Named moves, each a turn or a mirror, and the order they were made in; the first pair answered
rofit (before => after):
[-14 -11 -18 -21   3  17 -19  -8  -8 -18 -19  13 -18  -6 -15  13 -13  -6
  29   7 -17  17  10  -9] => [-24  -7 -18 -17  -2  26 -20 -15 -16 -27 -19   5  -3   1 -12  17 -10 -10
  13   2 -14  18   6 -15]
[ -7  24  14  -1   4  16 -35  -3   5  16  -4  10 -19  19  26 -28   5  19
   8  -2   4  -8  46 -18] => [-15  31  11  -1  -1  24 -35  -5   1   6  -5   5  -3  25  31 -26  12  15
  -3   0   0  -5  40 -27]
[  5 -13  19   5  24  17  24 -21   1  11  32 -45   6  22  25  29  17 -14
  -3  -4  -8   8  -3  10] => [ 14 -19  21   0  32   5  23 -16  11  28  34 -40 -15  15  18  24  15 -11
  20  -4  -7   4   6  18]
gori (before => after):
[ 15  18  17   6  35  -3   5   2  18  15 -16 -31 -28  24 -13 -11  32  26
  28 -23   9   3  19 -26] => [ 13  21  14   4  37   1   7  -3  15  15 -20 -28 -27  24 -16 -12  39  23
  26 -23   9   3  21 -28]
[-20   0  14  -4  16  -3   1  -6   8  14  31 -23 -19   7   8   7  -6   1
  25  -9  10 -17  10  27] => [-32  21  -6   0  24  11  12 -28  -6  10  10  16  -3   6 -28  -4  20 -16
   5   1  11   4  15   4]
[  6 -14   8  12  34  10  33 -27 -16  10  -6  34  21   0 -22  25  16  -4
   8  19   7  29  13   1] => [ 18 -43  29   6  25  -6  22  -6   2  16  22  -9   0  -3  12  35 -14  13
  29   4   3   4  14  26]
[ -4 -38 -13  -6   4  -2   1  -6  11  21   2 -16 -17   3   1  18 -12  13
   8  -1  13   9 -14  18] => [-12 -23 -28  -1  10  10  12 -20   3  18 -16  11  -7   3 -24  11   8   6
  -3   3  13  24 -11   2]
bak (before => after):
[-30 -10 -10   4 -15  19  26 -10  -9   4 -19   9   8 -14 -27  19 -25  -7
  16 -14  -6  17  -6  15] => [-25 -14   7   9 -11  26  28  -2 -11   6   0 -21  10  -2  -2  31 -28   1
  10 -20  -5  14 -13  16]
[-11  12 -10   9   7  -6  -3   1 -10   4  -7  29   8 -11  -9  -6   5  -4
 -10  12   0   3  10  -9] => [ -4   9   9  19  12  -4   2   9  -9   6  13  -5  14   7  23   7   2   3
 -14   2  -1  -6   5  -7]
[ -6  23   4  -3 -12 -36 -24   4   4 -21   1  56   2 -26 -20 -43 -14 -15
  -7   4  -6   7 -15   2] => [ -8  28  32  15 -13  -7 -17   9  -8 -31  26 -12  32   9  31 -17 -14  -8
 -37 -16  -2   6 -26 -12]
[-15  -4  -7 -15  -4  20  -5 -13   3   8   5  -7  -9   8   5   2  13  -6
 -19   4   1   2  -8  -6] => [ -5 -14  -3 -16   0  11  -4  -4  13  18  17  -7 -18   2   8  -1   2   1
  -4   6  -1  -3  -7   7]
Pairs:
Between the rows of a pair lie 2 to 3 moves.
[ 22 -15  11   3  -5 -19   3  18  -2   2  19  39  -6 -12  11   7  -2  -5
   6  17 -15  -9   7  33] => [ 16   1  18  15  -1   4  13  10 -13  -4  30  18  20   9  32  19   9  -8
 -21  17 -12  -1  -1  21]	gori rofit bak
[-12 -25 -22 -22  -3   0 -11 -35  -4 -19 -51  19 -10 -31 -33  -6  23   9
  29  -9   3  20 -32   0] => [  0 -36 -12 -25   2 -22 -17 -25   8  -3 -32  12 -24 -37 -20  -3   8  19
  52  -9   2  10 -28  23]	rofit bak bak
[ 14   2  12  -3  24  -1   5   0   9  32  14   9 -19  -3  -8  -5   7  12
  33  10  -1   2  15  14] => [ -9   4 -13 -17 -14  -1  -9  -4   0  -4 -29  31 -10 -11 -35 -22  -1   0
  14   4  -4  -3   8  -2]	bak gori bak
[ -4   0 -10  23  17  38  13 -35   0  -3 -25 -37   9   1  -4  42  22 -22
 -11   2  10  27   0 -41] => [ 16 -25  11  17  16  12   0  -9  21  19  -5 -66 -23  -8  21  49  -7  -6
  27  -7   8   6   6  -9]	gori rofit
[  7  -3 -29  -2   1 -25  -3  -9  -7   4   7  43   8 -17 -20   4  -3 -24
   2  31  -9   8  -4  22] => [  4   0  -2  10  -3   1  -1  -5 -15 -10  29 -21  30  17  34  26  -8 -15
 -28  12  -7   4 -16   9]	bak gori
[-13  43  15  61  15   7  15 -21  -4 -33   1  -3  15  12  26   2   3 -30
 -51  -6  -8  24 -18 -15] => [-12  41 -11  47  15 -19   7 -27   6 -22 -24  59  -8 -19 -18 -23   5 -39
 -30   8 -14  27  -7  -5]	bak bak
[ 16  -8 -13  -5   8   9   6 -19   1  10 -12  17 -10  -2 -13  10  -8  -5
  23   3  -5   8  14   2] => [  7  -1 -15   1   6  16   7 -22  -6   2 -19  16   1   3 -14   8  -2 -11
   8   5  -4  12  13  -8]	bak bak bak
[ -4  34 -10  37  13  22   7   0  15   7   4  21   2  19   6   6   5 -36
 -13 -12  -7   9   9 -27] => [  1  25 -15  29  16   7   2   2  20  17   2  44 -14   8 -10  -1   3 -35
   4  -4  -8   8  16 -15]	bak bak
[  6  -4   4   1  -5  11  -9  -3   3   0   2 -22   0  10  18   5  -9   3
   7 -10  -4  -7  -3  -7] => [ -1   9  -9   4   4  20  -1 -17  -2   0 -11   5   6   9  -9  -3   6  -7
   3  -1  -3   8   3 -20]	rofit gori
[-12   9  -8   5   0  -9  -3   4   3 -23  42  15  28  -8  33  24 -18 -14
 -25   6 -10  -5 -20  25] => [-14  15 -22   1   6 -10  -1  -7   6 -20  27  49  26 -24   8  13 -12 -22
 -20  17 -10   5 -16  23]	gori bak bak
[ -2  39  12  21  30  39  26 -10  -9   3 -12  -1   7  24 -11  -9  30   3
  -7  -9   5  32   7 -42] => [ 16  -5   8 -14   3 -24 -12  23  20  15 -16  14 -50 -20 -21 -24 -19  13
  51 -10  -1  -3  11  10]	gori bak gori
[ -5 -21  -5   8  15 -30 -11  51  -6   1  49  22 -13 -25  42 -19   7 -18
  40  33  -5 -21  17  39] => [-38 -16 -37  -3 -33 -22 -28  46 -22 -46  -2  37  10 -22  17 -34   1 -34
   3  27  -6 -22   2  12]	bak gori bak
[  8   1 -14 -11   0  11   8 -26  -6   0 -29   5   4  -8 -34  18  21 -10
   1  -2   6  15 -19 -12] => [  7   5  -4   1  -2  22  15 -24 -12  -8 -20 -20  14   6 -14  28  20  -7
 -10  -6   7  19 -20 -17]	bak bak bak
[-11   3   5   7 -33  -8 -19  30   8 -18  -1 -23  12   8  27  -4 -20  11
 -17 -19   6 -28  -5  -3] => [-19  25 -20   8 -12   3  -5   6   0 -10 -31  38  11  -5 -27 -26  12   0
 -15  -4   8  -1   8 -23]	rofit gori
[  7  23   6  25   7 -29  -6  26  11   3  48   8  19 -14  46   2 -13   2
 -11   5  -9  -7 -14  13] => [ 11  20  -6  18  10 -40 -11  28  16   6  41  29  11 -29  29  -8 -13   0
   3  12  -9  -6 -11  21]	bak bak bak
[-10   2 -17   2  -8   5  15 -23 -12 -15   2  17  28   0  -3  13  11 -22
 -26  17   8  17 -24  -3] => [-11  -9  -8  -2 -26  -2   2 -11  -6 -23   5  -8  27   6  17  15  -6 -13
 -27   3   7   3 -30   1]	gori bak bak
[-11   3 -19 -11 -25  -9 -22   3 -10 -33  -2  17  18 -16  10 -12 -19 -20
 -29  11   1 -11 -18   6] => [ -2  -6 -18 -18 -22 -23 -25   9  -1 -20   5  25   2 -26   9 -14 -24 -15
  -9  14   1 -15 -14  17]	bak bak
[ 16  19  19  16  37   5  -2  13 -11  -4  20 -20  30  13  44  27   4  10
   8   8   0  -5   1  -6] => [ -2  30 -18   7  22   2  -4  -2 -22 -27 -11  31  47   0   8  12  14 -10
 -16  21  -3   4  -7 -17]	bak rofit
[ 34   8  31   4  17   7  38   1  11   5  21 -29 -20  20 -28   0  30   4
  41 -13  23  -2  28   8] => [  5  14  -3 -10 -20  10  24 -10  -3 -30 -33   8  -7  10 -65 -21  30 -14
  19 -14  19   0  16 -11]	bak gori bak
[ -3  11   2  17  20  -8 -13   2  14  -1  33  -4  -1   4  26  15   8  -8
   2  13  20  -2 -12  -7] => [ -6   8  -1  15   9  -7 -16   8  12  -9  30 -11   5   8  28  16   3  -7
  -8   9  21  -6 -14 -10]	bak bak gori
[-10  20   9  22  -5  28   3   5   5  -4 -30 -18 -15  18   0 -13  16  13
 -14 -20   8   8  20 -38] => [  6  -2  14   8 -12  -4 -10  26  23   6 -22 -20 -40   2   9 -16 -10  22
  18 -21   5 -13  20 -10]	bak bak gori
[  4  27  13  24  23 -18   4  22   1   3  48   5   4  -5  32   4   8   8
   0   6 -13  -7   4  10] => [ -2  28  -9  15  16 -28   2  12   1  -2  21  48   0 -19  -1 -14  13  -3
   3  17 -17  -2   7   8]	rofit bak
[-16  11  -5   7 -11  31   7 -13 -15 -23 -30  -2   0  16 -14   0  11  -3
 -21  -9   3  13   1 -33] => [ -1 -13 -15 -12 -16  -6  -9   4   2 -11 -34  21 -35 -16 -34 -16 -10   3
  17  -4   1  -1   5  -2]	gori bak gori
[ -4  13   2  17  17  13   8  -1  -7  -3  -2  -2  10   5  -3   6  23   3
  -9   6   3  15   6 -20] => [  1   8  12  18  24  16   9   1  -4   4  12 -16   7  10   9  14  16   7
  -2   1   5  10   8 -11]	bak bak bak
[ 11  12  40  19  29  -4  -1  -6   5  19 -16 -23 -24   1  16   3  10  29
  30  -5   5  12  21   0] => [  9   0  34  11  12 -18 -18   6  10  11 -23 -20 -36  -9   9  -6  -9  30
  35 -10   4   2  16  10]	bak gori
[  0 -26  -5 -21 -31 -11 -10   7  -6 -17  14 -20  17   2  27  24 -29  -6
 -19   5  -3 -14 -36  20] => [ -2 -21 -22 -28 -34 -20 -14   6  -9 -19  -6  14  15  -9   3  13 -27 -18
 -17  11  -2 -12 -31  23]	bak rofit
[ 11  35  -1   0  27  -1  13  14   6 -16   2  24   3  33  19  -4  27 -23
 -18 -15   6   1   1 -20] => [ 22  14   7 -10  21 -27  -1  32  23  -4  16  14 -21  20  28  -2   2 -12
  14 -20   3 -17   4   7]	bak bak gori
[-16  -1  20  27   2  -6  13  -2  17 -29 -24 -41   0  13  15   8   4  -8
   7 -20 -10 -17   0  -8] => [-16  -7  12  19 -11 -14   7   1  19 -31 -34 -35  -6   6   7   3  -1  -8
   9 -21 -11 -22  -4  -2]	bak bak gori
[ -3  19   4   6 -23 -24 -33  18  13 -13 -12  17  13 -23   4   0  -3  -8
 -13  30   0   5  19  15] => [ -3  26   1  11 -13 -18 -27  13  11 -10 -12  25  19 -21  -2  -1   5  -9
 -18  36   1  12  21  10]	bak bak gori
[-14  27   5  41  38   0  18  14 -20   3  60  -2  42  22  54   0  29   0
 -35   1 -11  26  -3 -11] => [ -7   8   1  29  22 -32   2  30 -10   2  71  -4  36   8  68   5   1   0
 -24   2 -14   5 -15  20]	bak rofit gori
[ 13 -37 -19 -14  -1 -10 -12   2  10  12 -10  -6 -24  -7 -17   6  -8   6
   9  -9   2 -20  16   2] => [  4 -36 -22 -18 -13  -9 -16   4   9  -1 -14 -14 -18  -3  -5   7 -14   6
  -5 -17   4 -23  11  -4]	bak gori bak
[ 18  -6  29  14  42  33  35 -10  10  44  13 -43 -14  17   1  13  10  25
  33  -4  12  22  19  -8] => [ 11  -4  18   9  41  39  35 -14   7  43  -9 -25 -22  12 -23   3  19  22
  40  -4  13  25  27 -18]	bak bak rofit
[-20  25   7   7  -4 -31 -30  54  45  -8 -34  13 -18 -24   1 -43   8  13
   7   0   1 -17  42 -24] => [-16  27  25  22  -8 -21 -25  55  36 -18   0 -33  12  -1  47 -18   3  14
 -21  -8   2 -21  25 -18]	rofit bak rofit
[  8   1  -9  -2  42   9  16 -32  16  -2 -12  11  -3  -8 -41  -3  11 -10
  26  12   4  40 -20   2] => [ 14  -5  23  14  37  18  16 -22  13  -6  12 -50  11  19   5  18  -1   4
  16  -5   7  27 -30   4]	bak gori
[ -9  14  22  25   5  24   0  10   3   2  20 -25  10  17  23  12  11  18
 -16 -16  -3  -2   5 -16] => [  1   7  -1   7  15  -6  -5   7  14  21   4  37 -21 -20 -25 -13   7   8
  19   4  -7  -1  18   3]	bak gori
[-11   0  11  -6  21  -2  13  15   8   2  20  -8 -23 -24  -9 -25   0  -1
  24  30  14 -13  20  13] => [-10   5  19   3  27   6  17  11   3   5  27 -18 -16 -13   2 -17   5   3
  17  27  17 -11  18   7]	gori bak bak
[  0 -24 -10  -7  32 -30  17   1  17  47 -10  -6 -36 -14 -16  -7  -7  18
  15   3  -6  20  -1  -1] => [-11 -23   8   5  17 -10  19   6  11  26   1 -61 -12  12  27   8 -12  24
 -15 -18  -4  12 -14 -17]	gori bak gori
[  4 -22  -7   5   1 -10  -3   9  -3  16  22  -3   3  -2  16  15  -9  -2
  17  12   8 -10 -20  23] => [ -4 -14  -5  12  -6   5  -4   1 -16   1  16 -14  17   9  23  21  -1  -4
  -5   9  14  -2 -27  10]	bak bak
[-10  16  18   0 -14   1   3  19  20  -1  14 -16   1   4  19   2  -6   0
 -25 -10  -1 -27  14  17] => [-11  28  -3  -6  -4  -2   5   7  19   4  -4  29  -6 -12 -18 -15   6 -11
 -18   3  -1 -14  23  11]	gori bak bak
[ 19 -29  14  -6  25  27  23 -39 -23  20  18 -21  25  16   1  33   2 -15
  -7   5  -5  23 -14  -9] => [ 27 -40   1 -22  27  -3  15 -33 -13  32  10  20  -4 -12 -31  16  -5 -18
  23  16  -8  20  -6  11]	gori bak
[-15  18  22  39  11   1 -11  31  19 -18  23 -23   7   5  15 -40  33  32
   0  -9   2 -12  15 -19] => [-18   8  18  32  -8 -13 -21  36  21 -29  23 -27  11   1  24 -38  19  28
  -7 -11   0 -21   8  -7]	bak rofit gori
[ 12 -20  33   5   9   1  18   7   4  40  34 -22  -5   9  30  48  13  27
  12  14   1  15  -3  27] => [-18   1 -20  -4 -13  10  16 -20 -17   5 -26  52  20  -2 -31  23  34  -9
 -24  29  -2  32 -11  -1]	bak rofit
[ 13  42  -6   1  14  -5   2  19  13  27  -1  50 -46  -2  13  -6   7   1
  23 -11 -10  27  23 -15] => [ -6  55 -13   9  -6  19   4  12  -4  -1 -18  38 -21  11  12  -3  15  -9
 -13 -15  -9  31  10 -42]	gori bak
[ -6 -17   9 -13 -45   6 -16  12 -10 -27 -19 -15  -9  11  16  -2 -15  14
  -5 -10   8 -13   2   0] => [ -1 -12  -6 -20 -32  -4 -11   5  -7 -15 -28  29 -20 -10 -21 -16  -7  10
  13   2   4  -6  13   4]	gori bak bak
